One hidden turn or mirror swaps the rows below in pairs. Which row is each named row swapped with?
The rows were stretched afterwards, more along some directions than others.
Digut: [ 38.1 -16.8   1.5 -19.8 -11.7  22.0  -1.0  23.5 -11.0 -27.9   7.2 -14.6
  -1.3   5.6 -12.6   4.5 -16.3 -33.2  27.3  13.3  -9.1   1.2   0.5]
rer: [ 19.8  -6.5  -4.8 -29.4 -18.3  -2.1   3.2  13.8 -13.0 -12.4  13.3  -5.0
  30.5  31.8   9.5   0.4   5.6  -8.2   0.7  -1.8  -0.4  -1.2 -11.1]
bezo: [ 15.3  -0.8  -6.0   9.3 -14.7  -9.1   2.7 -14.6   5.0   5.0   3.8  35.2
  14.8  29.7  11.7   4.5   2.5 -19.4  -6.9  -0.4  -8.0  17.1  -2.8]
foze: [ -3.0  16.1  -6.2  13.4   6.6   7.0   5.8  16.6 -18.3  -2.4  -7.4 -22.7
  -2.0  -2.6  -0.5  -0.4  -6.4  -5.1 -38.8 -47.9   6.0   8.5   2.5]
Zoki: [-15.6  23.0 -18.4  18.9   0.5   6.9  27.0  21.6 -12.5 -31.2   1.4   1.2
 -20.9 -14.2  -3.5   4.1  -9.7 -13.0 -36.0 -20.8  25.9   9.5 -10.7]
gib: [-17.3 -15.2  15.6 -28.3 -30.1  34.6  -3.8  -4.8 -17.2 -18.5  -1.7  -2.4
  -5.3 -13.9  23.7   6.9  -7.2  12.2  -1.9   9.7   5.3 -18.7 -24.1]
Sut: [-11.9  16.4  -1.7  16.2  20.7  10.3   7.1  18.9 -20.9 -24.1 -14.3 -34.2
 -13.2 -23.9   0.6   2.0 -11.3  -2.8 -41.9 -36.4   2.5  -5.0   3.6]
toki: [-13.0  20.4 -26.9  28.2  -5.0  12.1  34.4   8.7 -20.5 -29.8 -15.1  10.1
 -28.4 -11.5   1.3   7.0  -9.8  -5.1 -37.5 -19.2  26.5  10.2  -5.4]
vide: [ -0.6  32.4 -16.8  13.3   5.3   5.0   7.7  20.6 -13.5 -25.6 -26.1 -14.5
   0.3   2.5 -17.9   0.5 -21.9 -28.9 -13.7 -16.6  -4.9  -4.9  17.3]
Gebef: [-12.3 -15.5   3.8 -24.7 -11.1  24.6  -3.8 -22.1  11.0 -16.1   1.6   0.2
  12.0  -5.1  -1.2  20.7  -1.7   0.6  -8.1  -1.1  -0.3   4.4   2.5]
lil: [-21.7  -7.9  13.8 -27.1 -30.1  34.4  -2.4  -7.5  -8.9 -13.8  -3.7  -6.4
  -1.9 -11.2  21.3  13.5  -5.1  13.3  -1.0   7.8   8.8 -13.5 -16.5]
Tif: [  6.2  -1.0  20.6 -15.5   5.8  11.4  -4.6  15.1  16.6 -30.2  31.2 -13.0
 -20.9 -18.7  16.2  -5.3  -7.6  -1.0  -6.5   9.0  11.4  -8.7 -23.4]
Goso: [ 10.0   1.9  -4.8  20.7   4.0 -14.9  24.9 -20.7   8.9  -7.5 -33.4  22.6
 -11.0   6.2  17.0   2.6   2.9  32.7  -2.9  -9.1  -8.6   0.2  14.8]
foti: [  2.4   1.5  -3.9  17.0  -7.3 -14.5  28.0 -17.5   6.5  -5.2 -25.3  26.2
  -3.8   3.3  16.7   0.1  13.9  25.0  -2.0  -9.9 -11.1   0.0   5.8]
Lev: [ 23.0  -7.7   5.0  10.4  11.2   2.5  11.3  14.2   6.4  12.9  -3.1   8.8
 -29.9 -20.8   9.8 -10.1  -3.8  20.8  16.2   0.4   2.6   0.9   4.6]
Fovi: [ -8.1  32.1 -11.6  10.2   0.3  13.6  10.4  19.5 -14.5 -30.5 -30.0 -10.2
  -6.4  -6.3  -6.8  -7.0 -22.6 -25.1  -9.8 -12.2   0.7 -11.6  12.0]
dob: [  2.5  13.8   3.7  14.8  11.2  15.0  -3.0  12.8 -25.4 -12.9  -9.9 -26.5
  -6.5 -13.1   6.0 -14.4  -6.1   3.5 -36.7 -38.3  -4.0  -1.4  -1.5]
mideg: [ 29.4  -7.3   8.5  14.4  11.6  12.5  14.7  13.7   4.9   6.5  -6.8  15.7
 -32.9 -18.5  15.1 -18.1  -6.5  25.9  15.4   3.1   3.1  -7.4   5.0]
Seru: [ 36.5  -9.2  -7.5 -13.5  -7.0  14.8   1.6  22.2  -5.9 -34.3   1.2  -8.9
  -3.5   4.6 -15.6   9.0 -18.0 -36.4  30.6  20.3  -6.4   1.4   7.2]
mufu: [ 18.4  -2.1   8.3  12.3  -1.8   6.9  19.5  12.9   3.6  20.6  -3.2  20.6
 -29.4 -15.3   8.7 -15.8   2.1  12.5  18.1  -2.4   5.7   1.3  -1.6]
Gati: [ 21.9  -1.5   1.5  32.5   0.7 -12.7  18.5 -12.4   4.4 -13.9 -26.2  29.8
 -19.7  -3.0  23.4 -21.9   2.0  42.8 -10.3  -6.1  -8.1   0.8   7.0]
mik: [  6.0   4.3  -7.5   2.7 -10.6  -8.2   9.7 -13.1   9.1  11.2   0.3  35.3
  18.0  42.6  12.4   8.2   6.6 -19.9   1.3 -11.4  -5.9  17.2  -1.1]
vov: [ 31.3  -3.3   8.9  19.3   6.8  -2.9  11.2   7.7   2.0  24.2  -5.4  18.3
 -27.6 -13.7  10.3 -18.8   0.9  25.3  12.6   3.0   4.5   4.0   6.5]
betir: [ 17.9   4.1  16.3  -0.3   5.8   5.9  -9.1  16.7   8.0 -29.9  31.4 -17.1
 -17.8 -20.5  11.1 -12.8  -9.7  -5.7 -13.7   9.8   5.1  -9.3 -20.7]
gug: [-21.7 -13.6  18.1 -27.8 -26.5  31.5  -6.6  -6.4  -9.8 -23.7  -3.6  -8.5
  -6.1 -19.9  20.3  10.8  -9.6   8.0  -6.9   8.4   2.9 -17.0 -20.1]
Nop: [ 23.1  -1.8   7.7  11.0   8.5   6.9  14.5   8.7   6.4  21.6  -5.7  17.4
 -33.1 -11.3  10.3 -14.0  -5.6  24.4  14.7  -2.4  13.6   1.1   5.5]
rog: [  9.5  -9.7   1.2  13.2  -4.3  -8.6  17.5 -19.9   9.4   8.3 -32.8  27.8
 -10.2   9.5  25.2 -12.1   9.5  42.2  -3.5 -11.8  -9.5  -4.6  12.6]
Pesu: [ 43.4 -14.4  -6.0 -17.4 -14.6  16.7   2.0  27.0  -8.9 -26.5   4.6 -10.9
  -2.4   9.0  -9.6   6.1 -18.5 -24.4  26.7  19.7 -10.1   7.5   1.7]
nosi: [ 25.1  -9.3  11.5  11.9   7.1   9.8   9.9  11.3   7.9  20.9 -12.7  13.4
 -37.5 -13.8  12.4 -27.2  -5.3  29.3  14.2  -4.0   4.6  -7.1   8.9]
bup: [ 15.2 -11.4  -9.7 -20.2 -24.2  -6.5   7.1   5.1 -20.4  -8.0  10.0  -0.5
  26.8  32.1  10.5   6.2   1.2   4.4  -3.0  -4.3  -2.0  10.3  -4.5]
sorun: [ 15.6  -4.1  -6.4  15.9  -4.5 -10.7  16.6 -12.7  12.4  -2.8 -28.5  24.4
  -5.7  10.9  12.2  -7.8   6.4  32.1   6.3  -2.0  -8.7  -5.7   9.5]
bev: [  3.1  29.0 -18.5  14.3   5.8   6.5  12.0  20.7 -16.2 -39.0 -27.9 -13.4
  -5.0  -3.7 -19.3   0.6 -26.5 -29.2  -7.4  -7.9  -7.2  -8.9  19.2]
Katep: [ 12.0   0.4 -13.4  19.4   6.1 -21.6  21.5 -16.4  10.1  -1.0 -26.9  24.1
   1.8  11.3  10.1   5.9   9.8  26.4   0.9  -8.0 -15.3   5.2  18.4]
fozo: [ 11.8  -7.2  -5.4  15.5   3.1 -10.2  24.0 -19.8  11.0  -4.9 -22.0  33.1
  -1.8   7.8  19.1  -1.2   6.0  35.2  -0.2  -1.5  -9.1  -2.9  15.2]
Rel: [ -6.9  33.8 -18.9  18.8   3.7   3.1  14.8  17.6 -15.2 -33.8 -35.0 -13.6
  -3.8  -4.9 -12.4   6.5 -24.6 -25.3 -17.0 -17.9  -1.2  -0.3  24.5]
sofo: [ -8.4  -3.3 -10.8  18.1 -12.8  -4.4  21.9   1.5 -15.5  -3.9   0.4   9.4
 -11.9  -4.9  30.7   6.9  -6.1   1.2 -18.3 -34.9  15.9  30.3   8.8]
Kore: [ 20.9 -10.5   8.8  17.7   2.2   3.7  10.9  16.2  -2.3  19.1 -11.6  14.2
 -35.1 -18.5  15.7 -25.5  -9.1  24.6  13.3  -7.1   9.4  -2.2   2.0]
guvom: [-27.1  -8.2  17.6 -27.0 -29.3  36.0  -1.8  -8.7 -11.1 -22.4  -9.0  -3.1
  -5.4 -17.4  26.0   4.1  -8.1   8.5  -0.7   8.6   5.2 -21.8 -20.5]
Magur: [-14.2 -17.6   4.1 -20.1 -10.3  22.6   2.6 -18.9  11.9 -24.3   5.8  -9.4
   3.3  -9.5  -3.5  26.2  -5.5   2.1 -13.3  -2.8  -1.3   2.5   0.5]
lobop: [ 24.3   3.9  -6.8  30.1   6.2 -22.6  20.8 -17.1   8.3  -5.2 -33.6  24.5
  -7.4   3.7   9.7  -0.7   7.4  26.7  -0.1  -0.7 -16.1   5.2  20.9]
zagu: [  6.0   2.2 -14.9 -17.3 -17.3  14.2  11.4 -11.2  25.5 -11.8  25.8   2.2
  11.1  26.1   6.6  16.5  14.8  11.8   9.2   1.3  10.0   7.2  -1.5]
Zeni: [ 34.9 -19.4   1.1 -26.3 -15.4  16.7   2.8  19.3  -7.2 -22.8   7.3  -5.2
   6.3  10.5  -4.4   4.9 -14.9 -33.1  32.7  19.7  -9.8   1.0  -1.9]
teg: [-23.3 -14.6   3.0  -1.1 -27.7  27.7  20.2 -20.8  -9.8 -16.8   5.0   8.8
  -7.6  -2.5  12.7  19.8  -1.8  -2.0   4.3  -0.5   0.3  -1.0 -24.8]
Lup: [ 31.6 -12.9  14.4  19.3  -1.9  10.8   9.9   3.8   3.5  21.5   0.5  29.9
 -33.5 -10.4  17.3 -31.4  -4.9  34.8  17.1   3.8   6.4   0.7  -2.1]
bugo: [-10.0 -15.8   5.7 -17.2  -3.1  24.5  -2.3 -21.6   8.8 -26.6   3.0  -0.4
   2.4 -13.1  -3.7  13.8  -6.4   3.8 -13.4   5.0  -4.8   1.2   4.7]
mamup: [-17.4 -15.1  -2.0 -19.5  -6.4  25.8   5.6 -23.7  12.0 -12.6  -2.5   6.7
   8.9   2.1  -6.3  30.9  -0.4  -2.9  -6.3   6.3  -3.3   0.4   3.8]
kib: [ -1.9  20.2   0.3  14.3  15.4   7.7  -1.9  18.3 -21.8 -18.6 -11.1 -39.3
  -2.5 -17.0  -0.2  -9.2 -10.9  -4.4 -35.6 -44.5  -0.8  -0.7   5.7]
ded: [-24.7 -12.0  -0.7   7.8 -23.8  29.9  26.6 -22.0 -18.0 -17.0   3.5   3.4
 -21.5 -13.3  12.8  13.3  -7.8   9.7  -3.0  -0.2  10.8  -4.4 -20.4]
dorev: [  9.2 -10.8  -6.3 -28.9 -22.1  -2.1   3.3   2.4 -16.6 -12.0  15.2  -2.7
  32.6  34.1   7.1   6.6   9.6  -1.0  -7.4  -8.5   2.4   3.8  -8.0]
kupe: [ -8.6  -8.8   4.0 -20.8  -5.5  18.4   0.4 -18.5  14.1 -18.0   2.7  -7.8
  18.2  -1.9  -9.5  35.2  -0.5  -2.7 -16.5  -5.2  -2.3   7.6  11.8]
zas: [  1.6  17.8   1.1  10.5  13.3   6.5   2.3  14.9 -14.1 -12.1  -8.4 -34.2
   5.7  -9.2  -5.8  10.3  -7.3  -7.7 -38.0 -42.4  -0.8   6.6  13.1]
Lidum: [  6.9  -8.0  -6.6 -23.5 -20.6  -4.2   2.3   2.6 -19.6  -9.3  13.2  -2.0
  28.6  30.8  12.6   6.9   8.4   0.5  -2.5  -6.7   5.0   0.6  -9.6]

teg is swapped with Zoki
bezo is swapped with betir
sofo is swapped with zagu
bev is swapped with gib
Kore is swapped with sorun
Tif is swapped with mik
Magur is swapped with foze
zas is swapped with kupe
Sut is swapped with mamup
Seru is swapped with Lidum

